One turn moves each row of this set onto another row. After a few examples, where does it send each row asked below?
Bev: [  1  20 -24  15  17 -24  32 -44  15  85  -6 -17  -1 -23   4  -6  -2 -13
 -38  -2  19  52   2 -24  20 -15 -31  10 -16]
gomob: [-30  28 -31  36 -15 -61  63 -12  16  21  16  18  51   4   6 -14  33  15
 -31   7  25   5   8  18  53  -1  16  -8 -33]
dav: [ -1 -21 -57  28  35  -9 -14   4   1   2 -24 -19 -29 -12 -10 -32  45  29
 -43 -19  25 -17 -25   4  -1  25 -32  24 -24]
Kulo: [  6  38  -8  28 -20 -25  39  18 -32   7   0   1  14   7  18 -32 -11 -16
 -49 -23   8  11  12   4 -26 -39   7  27  -3]
penit: [  9  24  36  11  -7 -24  -7  11 -18   7 -14  -9  42 -34  -4 -45  -4   8
 -33 -20  -7  -1  10  -5   0  -3  18  37  17]
Pelob: [ -4  32  -5   3  41   7   4 -35  32  25 -13  19  -3  31  -7 -30  47  25
 -47  20  -6   4 -37 -19  -7  11 -34  14  -9]
vodib: [  7  43 -27  18  -5 -45  23  -9  18  28   6 -16  49  19  29 -21  25 -13
  11   3  12  38 -10 -13   7  22  45 -29   3]
vav: [  5  29 -16  20 -29 -50   2 -21  -4  59  16   2  -9 -18 -21  14  16  -2
 -21 -33  -7  47 -24 -16  31   2 -23  15  -9]
nito: [ -9  33  -2  22  13 -18  38 -37 -24 -14 -20  -6  22 -18 -14 -41 -22  -1
 -47   7  34  -9  10  10   8 -29   5  42  -7]
Topu: [ 20 -18 -23   9 -28   7  -1  16  48  35 -36   1  38  21  38 -31  26  31
 -50  19  60   7 -25 -10 -11 -28  27  10 -16]
Gosik: [ 24 -13 -22  38  25 -12 -26  16 -10   7 -35 -35 -12   5 -15   6  37   5
 -29 -13  11  -1 -50  21 -19  19   5   0 -24]
milis: [ -2 -43 -19  42  25   8  -2  25   4  45 -29 -29  40   4  29  -2  44  11
 -36 -16  22 -13 -16 -12  -2 -27 -33  19 -56]
mas: [-20  33 -31  19 -10 -54  68  -8  24  20   1  -5  12   2  31 -49  40  -8
 -19  17  -1  22  26   4  18  18  23 -21 -16]
supo: [-29 -27 -22  36  17  24  -3 -15  36   4  37 -10  37  16  19  -2  26  -8
 -37  33  10   4 -40 -29  15   0 -30  -9 -22]
tetuz: [ 26  12 -30  25   4 -14  14   1   5  62  25   5  11  62  36  15  14  37
 -58   6  18   1 -38   7  -1  14 -41   5 -10]
pogi: [ 25 -21 -46  -4 -43   2   6  -2  12  -2 -18   0  21  25  35 -48  45  32
 -29  42  52  -7  -1 -16   9  -4  17   9  -9]
Sido: [-28  36 -23  27   1 -61  31  -8  57  40   0  13  37  -6   0 -30  15  30
 -30 -36  34  12 -20   8  27  14  28   8  -8]
bulu: [  4 -10   1  34  -1  -9  41   5  -4   9  20 -11  54 -14   6 -42 -36   3
 -44 -33  34 -16 -12   2   5 -19  12  32  20]
zenu: [ 28 -26 -11  43  24  -6  16  26 -32  29 -29 -21  27  22   1  11  55  14
 -50  -2  11 -21 -32  22   1  -4 -19 -14 -31]
labil: [  2  30 -21  17 -12 -17  -4   2 -31  -1   5 -29  44 -30  29 -26 -17 -13
 -48  -5  36  13  35 -15  -6 -12   0  10  15]
vavo: [  4  -1  -4   3  -3 -22  43 -54  11  41   9  -8  -7 -24 -32 -33  31 -12
 -17 -14  -7  22 -18 -35  39  11 -26   3   7]
nosa: [ 11 -46 -44  29  27  -2  10   3  -7  32 -31 -45 -10   0  39 -34  31  13
 -16   7  23 -12   2 -15  -7  16 -34  27 -38]
felag: [ 35  -5 -21  11 -12   1 -20  17  17  10 -26   7  18  12  16 -34  25  37
 -34  59  14  22 -27  20  -8  -9  55   4 -14]
zon: [ 16 -16 -20  18 -33  -1  18  31  25  12 -23  23  20  13  18 -33  48  36
 -79  37  32   0 -13  23   3 -26  29  -9 -18]
famu: [  4  -4 -51  13 -28  -9 -26   6  24  -4 -18  26  15   7   7 -33  28  56
 -45  33  46   0 -23   6  14 -14  28  34 -32]
Kapib: [ -9 -20  -7  34  -8 -22  29 -13   5  65  39  -9  29 -42  -5   4  11 -14
 -45  -1 -11  38  -4 -18  44  -8 -28 -14 -12]
zufaz: [-22  33 -16  18  25 -43   8  -7  48  58  -4  -3  70 -13  32 -33   6  19
  -1  -1  12  39  -1 -10  19   8  36   5 -20]
dis: [ -9 -16  26  29 -44 -21  -2  12  41  10   6 -15 -20  20  14   8  37  -4
 -29   5 -15   2 -51  -9   4  23 -17  10 -22]
tib: [-12   2  -4  21  -8 -25 -11 -23  25  42 -17 -31 -13  -2  35  12   7  23
 -57  58  27  10   2   9  24  36 -38  16 -29]
fono: [ 24   6 -17  28  15 -19  43 -33 -16  66  32   3  20  10 -18  -1   0 -14
 -15   0 -16  41 -39  -9  29 -16  -9  -4  -7]

Gosik moves to zenu
pogi moves to famu
labil moves to nito
And these:
mas moves to Sido
Bev moves to vavo
dis moves to tetuz

